Turns in one plane each, and the order they were made in; the first pair answered:
j342:
0.313,2.791,0.568,1.231,3.463,-0.343,0.598,-0.217,0.605,-0.847,-2.675  ->  -0.362,1.703,0.319,-0.164,4.527,-1.064,-0.280,-0.673,0.236,-1.278,-2.085
-0.644,-1.649,0.533,-0.682,0.021,0.404,0.931,-0.890,-0.142,0.549,-0.096  ->  -0.168,-0.199,0.844,-0.138,-0.724,1.491,1.500,-1.015,0.268,0.543,-0.232
-0.551,1.693,-0.183,0.761,2.716,-1.142,0.699,-1.566,-0.102,1.008,-2.322  ->  -0.580,1.256,0.465,-0.490,2.573,-1.277,0.026,-2.091,-1.224,-0.434,-1.798
0.946,-2.476,-3.065,1.102,1.875,-0.465,-0.711,0.680,1.229,0.234,-0.267  ->  1.976,0.209,1.492,-1.451,-0.473,0.983,-1.309,-0.687,-2.333,-2.225,0.599
j127:
-1.352,1.813,-0.833,0.548,-0.814,0.487,0.318,1.657,1.797,2.243,-0.269  ->  -0.711,3.169,1.044,-0.693,0.179,-0.211,0.097,0.997,1.102,1.764,-0.568
0.911,4.551,1.690,0.629,-0.602,-0.882,1.218,0.351,-0.040,-0.166,-1.392  ->  -0.461,1.853,-0.877,3.565,-2.255,0.706,1.058,1.881,1.458,-0.060,-0.639
-0.012,0.598,-0.048,-1.524,1.526,-1.622,-0.471,-1.320,-0.526,-0.688,0.275  ->  -0.672,-0.032,-1.099,0.900,0.534,0.437,-1.143,0.034,-0.542,-2.106,0.848
-0.928,-2.221,-1.587,-0.431,2.893,-0.459,-1.107,-2.116,-2.411,-2.078,-0.506  ->  -1.150,-3.111,-1.940,-0.314,2.892,-0.463,-0.892,-1.932,-1.645,-1.649,-0.387
j982:
1.957,0.245,1.306,0.411,-1.504,0.916,0.752,0.904,-0.371,-1.099,0.069  ->  1.843,-0.649,1.347,0.162,-1.645,0.969,0.398,0.790,-0.880,-1.242,0.469
2.641,3.689,1.591,3.382,2.674,-0.102,-1.092,0.724,-2.662,-2.113,-1.996  ->  -0.681,-3.091,0.534,-0.690,1.093,-0.177,-3.293,1.182,-3.016,-4.405,1.166
1.686,2.148,-3.787,6.073,1.002,-0.574,0.970,0.426,-1.186,1.066,-2.796  ->  -0.359,3.222,-1.510,1.631,1.905,-2.292,-4.209,3.328,-2.124,-3.996,0.471
2.011,0.730,1.117,2.282,-1.177,0.648,3.704,-1.056,-2.035,4.265,-0.378  ->  1.235,4.191,4.114,-1.241,0.142,-1.137,-0.715,1.484,-2.592,-0.056,1.771
j816:
0.518,1.308,1.458,-0.219,-2.445,2.108,-1.207,2.817,-0.041,-1.779,1.811  ->  -0.644,-0.426,-0.210,-0.163,-1.766,1.994,-2.056,2.857,-0.204,-2.373,2.164
-0.632,0.126,1.049,-0.625,-0.876,0.169,-1.148,2.363,0.774,-0.832,1.396  ->  -0.668,0.294,1.202,-0.739,-1.007,0.029,-1.120,2.198,0.795,-1.034,1.490
-0.225,-2.756,0.800,0.975,-3.213,3.190,-0.151,0.434,0.005,-0.753,1.798  ->  -1.538,-2.987,-1.692,1.969,0.833,1.124,-1.738,1.892,1.418,-1.317,1.501
1.572,-2.132,2.966,-2.425,-0.738,0.412,1.641,-2.676,-0.936,1.344,-0.779  ->  0.003,-4.910,0.049,-1.628,1.334,-0.162,0.340,-2.082,-0.609,0.578,-0.427
Pairs:
Each pair is 2 to 4 turns apart.
0.100,-3.115,-2.264,0.808,1.704,-0.441,1.530,-2.074,0.254,1.275,-0.507  ->  0.572,-1.212,-1.287,0.285,3.168,-1.506,1.621,-2.779,-0.495,1.256,-1.455
j342, j342, j127, j342
-0.651,-0.831,-0.214,-1.242,-1.433,-1.725,0.384,1.307,3.430,1.990,-0.083  ->  -1.822,-2.495,-1.938,-0.028,-0.709,-0.316,-1.873,1.183,1.653,-1.104,0.947
j127, j816, j127, j816
1.881,5.131,3.135,1.656,-1.848,2.087,0.077,1.094,-1.463,-0.049,-0.256  ->  -2.575,-5.721,-3.070,0.980,-0.250,0.083,-0.614,0.635,0.831,1.348,1.639
j982, j816, j816, j982
1.835,2.567,3.829,-3.220,-0.286,-0.318,0.983,-1.472,-1.397,0.449,2.913  ->  1.884,0.631,-0.135,2.556,-2.954,2.439,3.249,-0.179,1.439,3.331,1.787
j816, j342
0.127,-1.339,-4.332,3.324,1.844,0.840,-0.744,-1.741,-1.506,-1.895,-0.511  ->  3.007,4.500,-0.042,2.360,-0.033,1.181,0.886,-1.668,-1.185,-0.071,-1.497
j816, j816
-0.128,-1.813,0.188,-3.771,0.353,-1.992,0.749,-0.640,0.055,0.595,0.155  ->  0.043,-1.930,-2.987,1.470,1.406,0.422,1.473,-1.146,-0.620,0.083,-1.313
j127, j342, j342, j982
-0.333,-1.245,-2.461,3.225,-0.546,-0.188,-0.036,1.281,2.222,0.843,-0.670  ->  0.582,-1.514,0.351,0.571,-4.143,1.209,1.964,-1.154,0.031,1.065,-0.005
j816, j816, j127, j816
1.462,-1.352,1.067,-0.249,-0.093,0.899,1.326,-4.482,-2.531,0.184,-1.532  ->  0.051,-0.091,-0.154,-0.657,4.491,-2.017,-1.799,-2.097,-0.944,-1.470,-0.968
j816, j816, j982
0.307,0.714,-0.223,-1.021,4.246,-1.952,0.390,-2.148,-0.698,0.316,-1.659  ->  0.449,-2.155,-1.758,1.577,-0.006,1.015,2.789,-2.635,-0.012,2.177,-1.475
j816, j816, j342, j816
-0.156,-3.225,-1.945,1.396,-0.712,-0.462,1.179,1.596,2.357,2.923,0.547  ->  -0.232,-2.044,0.747,-0.838,-2.971,0.455,-0.502,3.034,1.208,0.138,2.837
j342, j342, j982, j982
